In the data rows, zero lies at 4.5, halfway between 4 and 5.
Here are some points, each followed by its number:
[3 4 5 6 4 4 6 6 8 6 5 3 6 5 5 5 6 4 5 2 4 3 5 7 4 5 3 4 3 2 4 9 3 5 5 4 3
 2 6 6 3 6] 0
[3 2 2 4 3 3 5 3 3 4 7 4 8 3 6 3 5 4 6 4 4 5 5 4 6 3 3 5 5 1 5 3 6 3 4 6 5
 3 6 3 4 6] 1
[6 3 3 3 5 5 4 5 7 5 3 4 5 6 5 4 4 3 6 2 4 5 4 4 5 3 3 3 3 4 3 7 5 6 4 6 5
 3 4 6 4 6] 2
[4 5 5 9 4 5 5 4 5 4 4 5 4 4 5 6 3 6 4 4 7 3 4 6 4 3 4 5 4 9 5 4 3 5 4 6 4
 4 3 5 4 4] 3
[4 3 5 2 3 3 2 4 3 2 3 5 3 4 3 4 4 4 6 6 6 3 5 6 4 4 3 3 5 6 5 3 4 5 4 6 6
 3 6 6 7 3] 4
[5 9 4 4 9 8 9 4 4 5 4 5 5 3 5 6 8 3 3 4 7 9 4 5 7 7 4 3 5 4 6 5 9 6 3 5 7
 9 6 5 6 7] 5
[5 3 4 5 4 5 2 8 2 5 4 3 3 6 4 4 3 4 4 6 5 4 5 8 6 2 4 5 5 4 5 2 4 3 4 5 5
 5 6 5 6 3] 6
[7 6 5 4 3 9 5 4 4 5 2 5 4 2 5 6 6 3 2 4 6 5 3 5 5 3 4 3 6 6 5 3 7 6 4 5 6
 4 4 4 3 6] 7
[6 5 5 3 2 3 8 3 6 5 4 3 5 4 6 4 5 7 3 2 4 4 3 5 5 5 3 5 3 4 5 3 4 4 3 2 5
 5 6 5 3 6] 8
[4 4 3 5 9 4 5 3 4 7 6 3 5 3 6 4 3 4 4 3 4 7 5 2 5 3 4 4 5 3 5 3 4 5 5 3 3
 3 6 5 3 4] 9
[4 2 5 4 4 4 4 3 6 4 4 3 4 4 3 3 4 4 7 3 4 6 3 4 4 3 3 6 5 5 6 5 5 5 3 6 2
 5 6 3 6 3] 10
[6 5 5 3 2 5 3 4 6 3 4 3 3 4 3 8 4 3 5 6 3 3 9 4 5 5 9 4 5 2 7 7 4 3 5 3 6
 2 2 4 5 5] 11
[6 6 4 3 4 3 2 7 4 6 2 7 3 5 4 6 4 3 5 9 3 4 3 4 5 9 4 4 5 7 3 5 9 7 9 3 5
 3 5 3 5 5] 12
[6 5 3 9 5 5 4 4 4 5 4 5 7 5 6 5 6 4 3 5 9 6 5 4 4 3 5 3 4 7 4 6 4 4 5 4 4
 4 7 5 7 4] 13
[3 6 6 3 5 3 3 4 4 5 4 5 4 6 6 3 6 4 5 3 5 4 4 5 5 2 4 3 3 6 6 6 8 4 6 5 4
 3 7 5 6 3] 14
[5 6 5 3 2 6 2 4 4 5 4 4 4 4 2 3 7 5 6 6 6 5 4 6 4 7 3 9 4 4 4 8 4 5 4 5 5
 6 4 4 4 7] 15
[4 3 3 4 3 3 8 4 5 9 6 5 8 9 5 5 6 3 4 2 3 6 7 4 5 9 4 3 5 3 5 6 9 6 6 4 3
 6 5 3 6 4] 16
[3 4 3 5 5 6 5 6 3 4 5 4 6 4 6 3 4 4 4 4 4 4 3 6 3 2 4 4 3 3 3 3 2 6 6 4 3
 4 3 3 4 4] 17
[6 3 6 3 3 5 8 5 5 7 9 5 4 3 3 3 6 5 5 9 4 4 3 7 4 3 4 3 7 3 3 3 5 3 4 9 4
 6 3 7 2 6] 18
[2 4 4 3 5 2 3 3 5 5 8 8 3 6 5 3 5 5 5 5 4 4 5 3 6 9 3 3 3 8 3 4 4 4 4 2 3
 3 4 6 6 4] 19
[7 5 4 3 3 6 9 8 4 5 4 7 5 3 5 3 5 4 5 2 4 4 5 2 3 8 3 4 5 3 6 3 5 6 9 4 5
 3 4 5 8 4] 20
[4 5 4 4 4 5 7 5 8 4 5 3 6 5 4 6 5 5 4 4 5 3 5 7 4 5 2 5 4 2 5 9 3 5 5 6 5
 4 5 5 3 5] 21
[6 4 4 3 4 8 2 5 5 4 4 5 4 5 4 6 3 6 2 5 9 2 4 7 4 5 5 8 4 7 4 4 4 5 5 9 6
 5 2 6 6 5] 22
[4 3 3 9 3 3 7 5 3 2 3 6 9 4 5 5 5 5 4 5 9 7 4 5 8 4 4 4 5 4 4 3 3 3 3 3 5
 4 3 3 6 4] 23
[7 7 9 4 4 5 6 6 5 4 2 5 9 2 3 7 3 5 2 8 6 4 3 6 9 4 9 6 8 6 5 0 1 4 3 8 5
 2 3 3 4 3] 24
[6 3 3 5 6 4 4 4 4 4 4 4 4 5 3 4 3 4 5 3 5 6 3 2 6 4 3 5 4 2 6 5 3 5 5 5 5
 5 5 4 4 4] 25
[5 5 4 3 8 4 4 5 2 6 6 3 5 3 4 6 6 6 6 5 3 6 2 4 5 2 3 4 4 1 5 4 4 3 3 3 4
 3 6 6 4 4] 26
[4 4 6 3 9 4 2 6 4 9 4 3 3 4 4 6 5 4 3 5 3 3 6 5 5 5 5 4 5 2 3 3 4 5 5 2 4
 4 3 4 6 6] 27
[5 2 3 3 4 2 7 5 3 2 6 5 5 4 6 4 4 4 5 3 3 8 7 5 4 3 3 3 5 3 5 6 5 4 4 3 3
 8 6 4 5 5] 28
[2 3 3 3 4 2 2 4 4 3 5 4 3 5 7 4 6 6 5 0 4 4 6 2 5 4 6 3 4 6 4 7 4 6 5 3 2
 4 6 5 6 3] 29
[2 5 2 4 4 3 5 2 5 6 5 4 4 7 6 2 7 4 6 2 3 7 4 2 5 4 2 5 3 2 5 4 3 4 3 3 3
 2 4 5 5 5] 30
[5 2 4 4 4 4 4 5 3 5 9 3 5 6 4 6 5 6 4 6 2 4 7 5 5 3 6 3 3 3 5 7 5 4 3 3 5
 4 5 5 5 6] 31
[4 6 3 3 2 6 4 6 5 4 6 5 5 4 4 4 4 4 3 5 3 4 4 4 5 8 3 3 4 8 3 2 6 5 3 4 4
 3 4 4 4 3] 32
[3 5 5 3 5 5 3 3 5 5 5 7 3 3 3 4 3 4 3 5 5 3 4 4 4 7 4 3 3 3 3 5 5 4 4 5 3
 3 4 5 4 4] 33
[5 3 3 6 6 6 4 4 6 5 6 6 6 3 4 3 4 6 4 5 4 5 3 6 3 7 4 5 4 3 3 3 3 3 3 6 4
 3 6 4 2 4] 34
[3 5 5 3 3 3 5 4 5 5 3 5 3 5 6 4 6 4 4 5 3 6 3 3 5 5 3 5 6 7 4 3 5 5 3 4 4
 4 6 3 5 3] 35
[6 4 4 3 3 4 3 5 6 4 2 6 3 3 2 5 2 4 4 7 5 2 4 5 4 3 5 4 5 5 4 2 3 2 3 3 6
 4 3 3 5 3] 36
[6 5 7 4 3 5 6 5 5 5 7 3 6 7 6 4 5 5 3 4 4 9 7 5 3 3 5 3 2 2 6 4 6 7 3 7 3
 4 6 4 3 5] 37
[4 4 5 6 6 7 2 4 4 4 5 2 4 3 2 4 5 4 4 4 5 3 8 4 5 8 5 4 9 4 4 5 4 7 3 5 5
 5 8 3 3 5] 38
[6 5 6 6 7 6 5 7 4 3 9 4 5 4 4 7 3 5 2 8 5 2 7 5 4 4 9 6 6 8 4 5 5 2 5 5 7
 4 4 6 5 5] 39
[4 3 2 5 2 3 4 4 3 3 9 4 8 3 5 3 6 3 5 3 4 5 5 3 5 6 3 3 3 4 6 3 3 4 3 5 3
 4 5 3 3 4] 40
[5 4 3 3 4 4 3 5 7 5 5 6 8 6 3 3 5 3 7 2 5 4 3 5 4 5 4 5 4 4 3 8 5 5 4 6 5
 4 4 5 4 6] 41
[4 3 7 3 9 3 2 5 5 7 5 3 4 4 3 6 3 4 3 5 5 4 3 4 4 6 5 3 3 3 3 2 4 5 4 3 4
 3 4 4 5 6] 42
[5 6 2 3 4 5 2 4 4 2 3 5 3 6 5 6 4 5 5 2 3 3 3 3 6 5 4 9 3 4 5 3 3 3 5 5 6
 3 3 6 4 4] 43
[4 4 5 5 5 4 6 2 5 3 5 4 7 3 6 4 4 5 4 4 3 5 5 4 4 4 5 5 5 2 6 3 4 3 5 5 6
 9 3 3 4 6] 44
[2 2 3 4 3 4 3 1 5 6 4 6 4 7 5 2 5 4 5 2 3 6 4 4 5 6 3 3 2 2 6 4 4 5 3 3 5
 4 4 3 3 6] 45
Which point above is nearest to each new point by angle, seen from the average point of the numbered points? Its number follows each.
[6 3 7 5 4 5 3 7 4 4 5 2 5 4 4 5 4 6 3 6 3 3 7 5 3 2 9 3 7 9 2 7 6 2 4 4 5
 4 3 5 6 4] 39
[3 4 2 4 4 6 2 2 4 6 4 4 4 4 6 5 4 3 6 6 3 6 5 2 6 6 4 4 3 7 4 6 9 8 9 2 5
 4 5 3 4 3] 12
[4 3 4 3 4 6 3 3 3 5 3 4 5 5 4 4 3 3 5 4 5 4 4 4 3 4 7 2 4 7 4 3 7 7 7 4 3
 5 6 2 5 4] 12
[3 4 4 4 3 5 3 2 4 5 3 4 4 5 4 3 6 3 5 5 5 4 3 4 3 6 7 5 4 7 4 5 7 8 8 3 3
 7 5 3 5 4] 12
[7 3 4 4 6 9 4 4 4 6 4 5 2 5 6 3 3 3 4 4 3 2 4 5 6 2 5 4 5 8 3 4 9 7 6 3 6
 5 5 3 5 6] 7
[4 5 7 3 4 4 9 3 8 8 3 5 3 6 6 3 3 6 6 2 5 5 4 3 4 4 2 4 4 4 4 4 3 3 5 3 4
 5 4 4 3 6] 8
[6 3 4 4 5 5 3 5 4 5 3 5 5 4 2 6 5 3 3 5 3 5 5 6 3 3 5 3 7 5 4 3 4 5 5 3 7
 4 5 3 4 3] 36
[2 5 3 4 3 5 4 9 5 5 3 8 3 7 3 3 5 3 3 9 2 3 5 6 3 9 7 5 5 5 4 5 9 4 9 3 4
 3 3 3 5 4] 12
[6 4 5 2 3 4 3 3 4 2 8 3 5 3 6 4 5 6 5 5 3 4 3 5 5 4 2 5 4 2 4 2 3 6 3 8 4
 6 4 6 3 4] 18
[2 7 2 3 4 2 7 3 5 5 6 4 3 6 6 6 5 3 6 2 4 6 5 3 3 4 3 7 4 4 5 4 4 6 3 3 1
 6 4 4 3 6] 30
[3 5 3 9 3 3 5 4 5 6 4 3 5 7 6 4 5 5 4 2 9 7 5 3 4 3 6 4 2 9 4 8 3 5 4 5 3
 4 7 5 8 4] 13
[3 9 8 5 3 5 8 6 4 3 2 4 8 5 3 5 2 3 4 5 6 3 3 4 7 3 6 3 5 1 5 5 3 3 3 4 3
 7 5 6 3 4] 24
[6 4 6 3 3 8 3 4 4 3 2 4 5 2 2 8 4 2 3 7 4 7 2 4 5 2 5 2 6 6 4 2 3 5 3 5 6
 3 3 4 5 4] 7
[5 2 4 3 2 3 7 5 5 2 3 5 4 4 5 6 3 3 3 5 3 3 6 5 4 3 5 4 6 5 6 5 5 3 5 4 3
 8 5 4 5 3] 28
[7 5 6 4 5 6 4 6 3 4 1 4 3 2 4 4 5 6 3 6 3 4 2 5 7 4 4 4 5 2 5 4 2 3 6 5 6
 3 4 4 2 4] 24
[5 5 5 8 3 2 3 4 5 5 5 4 3 5 7 3 4 3 6 3 7 5 3 3 4 3 3 4 3 5 4 5 4 4 4 3 4
 4 6 5 4 4] 13
[5 6 5 8 3 6 7 4 3 2 4 7 4 4 4 4 4 6 4 3 4 3 6 4 4 8 5 2 5 6 4 4 3 5 7 3 6
 5 4 5 5 4] 20
[5 5 6 5 3 4 3 3 5 4 5 3 2 5 3 7 2 3 4 5 4 3 9 3 5 4 9 4 4 4 6 5 5 4 5 4 5
 4 3 4 5 4] 11
[5 4 7 6 4 7 3 5 3 4 4 3 3 4 3 6 4 4 3 6 7 2 5 4 5 2 9 4 4 7 4 2 5 4 6 6 6
 4 2 5 6 4] 39
[3 2 4 3 3 6 3 4 4 5 6 4 5 5 5 2 6 5 4 3 7 3 3 4 3 4 7 4 2 6 3 4 5 7 5 8 4
 5 3 5 6 6] 22
[6 7 4 2 5 2 5 4 5 5 7 3 4 6 4 4 6 3 5 2 5 5 5 3 6 3 3 3 2 4 3 2 3 6 3 3 4
 4 5 5 5 5] 30
[5 4 7 5 5 6 2 6 4 2 3 5 2 1 2 4 4 6 6 7 7 4 5 5 5 1 7 3 7 8 4 6 2 3 4 5 5
 3 3 3 3 4] 36
[4 4 2 4 2 5 3 4 5 5 7 6 5 7 4 5 5 5 6 3 4 4 3 3 5 4 3 5 3 2 4 5 4 4 6 3 2
 5 4 6 3 3] 30
[4 3 6 9 5 6 4 4 5 4 5 3 5 4 5 3 3 7 7 6 4 5 5 5 5 5 5 2 3 9 9 3 2 5 2 4 4
 6 5 5 4 4] 3
[3 4 3 2 7 3 7 6 4 5 5 9 3 4 6 3 5 5 6 4 5 3 3 4 4 9 3 3 3 4 3 4 4 5 3 4 3
 3 4 8 9 3] 19
[3 3 4 8 2 2 3 3 5 6 6 6 5 5 7 3 4 5 4 2 9 7 4 4 7 6 3 6 3 5 6 4 5 3 3 5 4
 5 6 4 3 4] 23
[8 7 6 7 7 6 4 7 6 2 2 3 4 4 4 5 4 3 2 9 5 4 4 5 4 5 4 2 8 9 2 3 2 3 4 6 7
 3 3 4 4 3] 24
[6 4 4 5 3 5 3 6 5 2 3 3 5 3 6 6 5 4 5 6 3 4 5 9 5 3 5 5 5 2 5 9 5 5 6 5 4
 5 3 5 3 6] 21
[4 6 4 9 2 4 3 5 3 3 4 5 9 5 5 5 6 5 3 4 9 7 3 5 8 3 8 5 3 9 5 8 5 4 5 6 3
 6 8 5 9 5] 13
[3 5 5 4 3 4 3 5 4 5 8 3 5 5 3 5 7 6 6 5 4 5 6 6 6 4 5 8 3 4 5 7 5 6 2 3 5
 5 5 3 4 7] 15
[5 4 2 2 2 3 2 2 5 5 3 4 3 6 4 5 7 4 7 3 4 5 4 5 3 8 4 9 5 7 4 9 3 5 6 3 3
 6 4 4 4 7] 15
[5 3 4 4 4 4 3 4 5 2 5 5 5 3 4 7 5 4 5 6 3 8 2 5 4 3 6 4 5 3 3 4 4 5 3 5 3
 3 5 4 4 4] 26
[6 4 4 3 3 5 6 3 4 5 3 4 3 4 5 5 5 6 3 4 3 3 3 2 4 5 4 4 2 5 6 4 2 6 3 4 6
 3 5 3 3 6] 8
[3 3 6 4 5 6 4 5 3 3 7 6 5 3 4 2 5 7 3 5 4 3 7 6 3 3 4 5 6 8 4 4 3 6 5 4 4
 3 5 5 3 5] 39
[5 3 6 6 2 3 3 3 3 6 6 3 2 4 5 6 6 6 3 2 3 4 4 5 3 3 5 3 4 5 5 6 7 4 6 3 3
 4 4 4 4 3] 29
